[206 179 601 333 352 119] result: 179

[[-127 -490  658  137  -56  -92]
 [-145   35  170  303  323   62]] result: -145

[ -51 -620 -723 -300] result: -620

[ 117 -320 -180 -267  200 -692] result: -320

[[-443  664 -232  -69  361 -135]
 [-580   17 -486 -239  251 -447]
 [-379  246   63 -198  602   57]] result: -486

[ 263 -135  200 -539 -103 -323] result: -323

[[-309 -167  493 -306  409  429 -261]
 [ 609  254  260  110 -376  280  471]
 [-206 -272  225  524  124  233 -403]] result: -376

[451 651 147 -18] result: 147

[-692 -144  335  275] result: -144
---
[[-557  117   53   79 -562   92]
 [ -94    8  -29 -180   55  -21]] -> 53

[[ 634 -235 -103   11  584 -150  -46]
 [ 634 -168  -88  -41  584 -150  205]] -> -103

[[-147  382 -223  540  318]
 [ -45   21  -96  318   70]] -> -223

[[ 148  293 -330 -613]
 [ 135  443 -273  288]] -> -330

[[ 476  569  541 -315]
 [ 131  376  140  393]] -> 541

[[  30   -4   53   -2]
 [-311  462  578  264]] -> 53

[[   2   96 -362  259  129 -165  250]
 [-638   21  162  315   95   22 -408]] -> -362
---
[[-660  478 -519 -530 -844  464]
 [ 498  457  559 -938   86  898]
 [-211   13   51 -318 -183  330]] → 898

[[58 57 44 35 76  8 32]
 [30 31 34 25 51 47 24]
 [35 51 26 44 61 39 40]] → 24

[[214 179 170 194]
 [ 78 194 119  33]
 [129 232 112 114]] → 33

[[2 3 4 5]
 [5 4 5 3]
 [4 2 4 7]] → 3

[[64 62 46 53 53 45]
 [44 91 57 60 42 51]
 [36 50 36 22 52 42]] → 51

[[736 268 614 347 617]
 [645 471 182 275 791]
 [624 461 111 249 677]] → 791

[[ 25  34  20  12  14  18]
 [ 21   2  33  39  22  19]
 [ 22 -24  22  46 -30  49]] → 19
---
363	346	-417	418	-564 value 418
194	569	-151	208	7	-231	-8 value -231
162	62	478	447	-199	521 value -199
-544	182	-634	288	271	327 value 271
81	-602	212	262	114	-45 value 114
235	-144	699	434	-493	-4	-286 value -4
634	-623	564	58	-204	-121 value -204
50	-454	221	522	4 value 522
-254	-187	-97	-646	-230	-19	306 value -19
-18	664	607	-54	-160 value -54
---
608	134	361	-40	173	62
666	252	302	-65	127	221
365	123	178	-45	85	125
==> 134

-93	-151	-367	-223	-622
215	-245	-43	-17	581
224	-129	-77	44	571
==> -151

-70	-160	-68	-37	-87	-151
-64	-197	-52	266	-117	335
-117	-461	186	-78	-258	-556
==> -160

-25	-364	321	-402	152
560	334	-498	386	-503
238	-339	219	-408	-438
==> -364

580	197	107	85	-205	-199
-180	-251	-117	123	-27	160
-282	131	113	-188	135	-91
==> 197

-98	-563	202	110	-446	379
-143	-221	424	-445	-548	297
185	107	-107	-228	-151	-314
==> -563

61	-73	424	655	-369
-27	-54	73	-125	-159
253	550	181	-435	315
==> -73
---
113	378	195	47	559 result: 559
-585	206	-494	-170 result: -170
109	685	-503	237	316	-116 result: -116
-308	-594	-387	225	16	104	-161 result: -161
-272	-589	-607	-147	52	-7	198 result: 198
306	-197	317	628 result: 628
123	-154	40	-108	587	56	-115 result: -115
---
array([[-397, -670, -383, -314,  694, -100,   15],
       [-396, -707, -189, -287, -421, -224, -443],
       [-469, -218, -466, -413, -690, -281, -539]]) result: -469

array([[-16,   8, -20, -20],
       [-33, -20, -34,   8],
       [-13, -29,  27,  11]]) result: -13

array([[247,  61,  64,  56,  83],
       [ 82, 139, 246, 247,  80],
       [ 35, 204, 255, 227, 162]]) result: 35

array([[4, 6, 2, 7, 3, 9],
       [3, 3, 2, 2, 3, 2],
       [6, 3, 5, 3, 2, 2]]) result: 6

array([[207, 650, 277, 463, 723, 512, 445],
       [707, 238, 611, 352, 149, 355, 394],
       [384, 280, 769, 647, 142, 367, 358]]) result: 384

array([[487, 293, 385, 278, 111],
       [ 53, 604, 422, 553, 549],
       [514, 480, 788, 236, 400]]) result: 514

array([[   5,  250,  813, -332,  634,   40],
       [-617, -643,  151, -312, -341,  981],
       [-165,  195, -628, -211,  724,  644]]) result: -165
---
[22, 198, 69, 99] out 198
[[8030, 4213, 2843, 4010, 6222, 3286, 2851], [5005, 3331, 6932, 5333, 6164, 6419, 5415]] out 6222
[2, 7, 3, 3, 3] out 3
[95, 58, 48, 67, 21, 41] out 67
[-18, 20, 36, 43, -24, 10, -29] out -24
[8317, 6153, 3585, 1029, 5497] out 3585
[[93, 95, 66, 72, 73, 94], [50, 83, 80, 12, 75, 34], [40, 98, 59, 84, 81, 41]] out 72
[8, 1, 2, 5, 5, 3, 8] out 5
